Small tables with named rows and columns. After each table, cells are looked up by row and column.

molob =
         besi  mezok
vemelin   135     93
zir       172    135
zivu       55      3
semamag   255    244

What is the mezok of semamag in molob?
244
What is the besi of zir in molob?
172
What is the mezok of zivu in molob?
3
What is the besi of semamag in molob?
255
What is the mezok of vemelin in molob?
93
What is the besi of zivu in molob?
55
What is the mezok of zir in molob?
135
What is the besi of vemelin in molob?
135

Table bofiz
|  | mub | bogami | bogum | dom |
|---|---|---|---|---|
| verogib | 65252 | 58615 | 2046 | 48845 |
| duzoruk | 68062 | 58156 | 47560 | 43541 |
| libel | 54675 | 63622 | 75374 | 44182 |
| fitise | 39955 | 62000 | 49948 | 48234 |
| peb | 31618 | 46443 | 79254 | 73050 |

What is the bogami of peb in bofiz? 46443
What is the dom of peb in bofiz? 73050
What is the bogami of libel in bofiz? 63622
What is the dom of libel in bofiz? 44182
What is the dom of fitise in bofiz? 48234
What is the bogum of libel in bofiz? 75374
What is the bogami of verogib in bofiz? 58615
What is the mub of libel in bofiz? 54675
What is the bogum of fitise in bofiz? 49948
What is the mub of fitise in bofiz? 39955
What is the mub of duzoruk in bofiz? 68062
What is the bogum of duzoruk in bofiz? 47560
What is the bogami of duzoruk in bofiz? 58156
What is the mub of verogib in bofiz? 65252
What is the mub of peb in bofiz? 31618
What is the bogami of fitise in bofiz? 62000
What is the bogum of verogib in bofiz? 2046
What is the dom of duzoruk in bofiz? 43541
What is the dom of verogib in bofiz? 48845
What is the bogum of peb in bofiz? 79254

mevav:
fields: vudoge, zekinuz, gur, dok
per: [3.283, 4.623, 4.620, 4.830]
luz: [2.085, 3.245, 4.531, 4.436]
pided: [2.391, 3.921, 5.020, 4.646]
pareput: [4.504, 1.577, 3.789, 6.261]
kib: [1.015, 3.315, 5.722, 4.690]
vut: [4.819, 4.988, 4.405, 4.047]
binon: [5.029, 4.935, 4.446, 4.068]
kosabu: [4.677, 5.065, 4.352, 4.048]
domagun: [3.740, 2.758, 4.058, 5.285]
dufa: [7.740, 4.857, 3.538, 4.070]
zos: [4.390, 4.739, 4.309, 4.223]
pipoku: [4.509, 4.054, 4.086, 4.496]

vut, dok => 4.047
luz, dok => 4.436
domagun, vudoge => 3.740
kosabu, gur => 4.352
vut, gur => 4.405
pipoku, gur => 4.086
dufa, dok => 4.070
kosabu, vudoge => 4.677
per, vudoge => 3.283
dufa, zekinuz => 4.857
zos, zekinuz => 4.739
luz, gur => 4.531
pided, zekinuz => 3.921
binon, zekinuz => 4.935
per, zekinuz => 4.623
pipoku, vudoge => 4.509
pided, dok => 4.646

mutogif:
|  | tos | budipi | sivos |
|---|---|---|---|
| vev | 152 | 169 | 113 |
| doza | 167 | 150 | 221 |
| bebizuv | 163 | 186 | 111 |
| bipak | 163 | 155 | 215 |
| renobom | 163 | 205 | 88 |
| ruf | 165 | 152 | 165 |
| sanum | 172 | 152 | 167 |
| rata | 165 | 152 | 164 |
| vav | 166 | 157 | 203 |
| gamo | 153 | 171 | 20 |
| zum | 153 | 147 | 152 |
| gak | 154 | 136 | 143 |

What is the sivos of zum in mutogif?
152
What is the sivos of gak in mutogif?
143
What is the budipi of renobom in mutogif?
205
What is the sivos of rata in mutogif?
164
What is the budipi of zum in mutogif?
147
What is the tos of rata in mutogif?
165
What is the budipi of bipak in mutogif?
155
What is the budipi of rata in mutogif?
152
What is the budipi of doza in mutogif?
150
What is the sivos of sanum in mutogif?
167
What is the tos of doza in mutogif?
167
What is the tos of sanum in mutogif?
172
What is the tos of gak in mutogif?
154
What is the budipi of vev in mutogif?
169
What is the budipi of gamo in mutogif?
171
What is the sivos of doza in mutogif?
221
What is the sivos of vev in mutogif?
113
What is the sivos of renobom in mutogif?
88

zepazo.tsv
	rifa	fev	gipu	renubur	gokasu	ludub	zutabof	fer	gufude	vuropap
fakemi	104	108	104	105	103	104	105	98	101	107
vipimar	98	114	91	106	100	98	111	103	112	132
kofe	87	96	80	76	103	106	101	93	98	118
nad	84	135	54	114	87	80	129	100	134	204

ludub of vipimar is 98
rifa of nad is 84
gokasu of kofe is 103
ludub of kofe is 106
gipu of nad is 54
fer of fakemi is 98
fev of fakemi is 108
vuropap of vipimar is 132
gufude of vipimar is 112
gufude of nad is 134
gokasu of vipimar is 100
ludub of fakemi is 104
gufude of kofe is 98
gipu of kofe is 80
rifa of kofe is 87
gokasu of fakemi is 103
ludub of nad is 80
Which row has the largest zutabof? nad

raniza:
	bunomul	nevo	virepi	lezu	mon	somamon	tozone	git	ziv	siza
zurek	5.207	7.297	8.515	9.561	4.355	3.843	5.045	5.371	6.230	5.682
der	7.182	4.281	9.038	5.059	4.581	9.967	5.295	5.247	2.337	6.762
kis	9.638	2.200	3.816	4.148	4.616	4.143	6.593	7.501	5.481	4.235
tani	0.653	6.468	9.116	6.140	4.589	3.245	4.759	6.134	3.963	4.726
fusat	4.401	4.716	7.048	4.554	2.321	5.152	6.297	7.070	1.241	9.084
zabe	3.176	4.174	6.843	8.475	3.473	3.892	7.072	7.026	2.963	3.767
saf	9.568	6.519	4.769	4.587	6.815	3.319	7.035	6.613	3.598	6.447

What is the somamon of zurek in raniza? 3.843
What is the bunomul of zurek in raniza? 5.207
What is the tozone of der in raniza? 5.295
What is the siza of zabe in raniza? 3.767
What is the lezu of fusat in raniza? 4.554
What is the mon of fusat in raniza? 2.321
What is the lezu of kis in raniza? 4.148
What is the virepi of kis in raniza? 3.816
What is the tozone of fusat in raniza? 6.297
What is the ziv of zurek in raniza? 6.230
Which row has the largest mon? saf

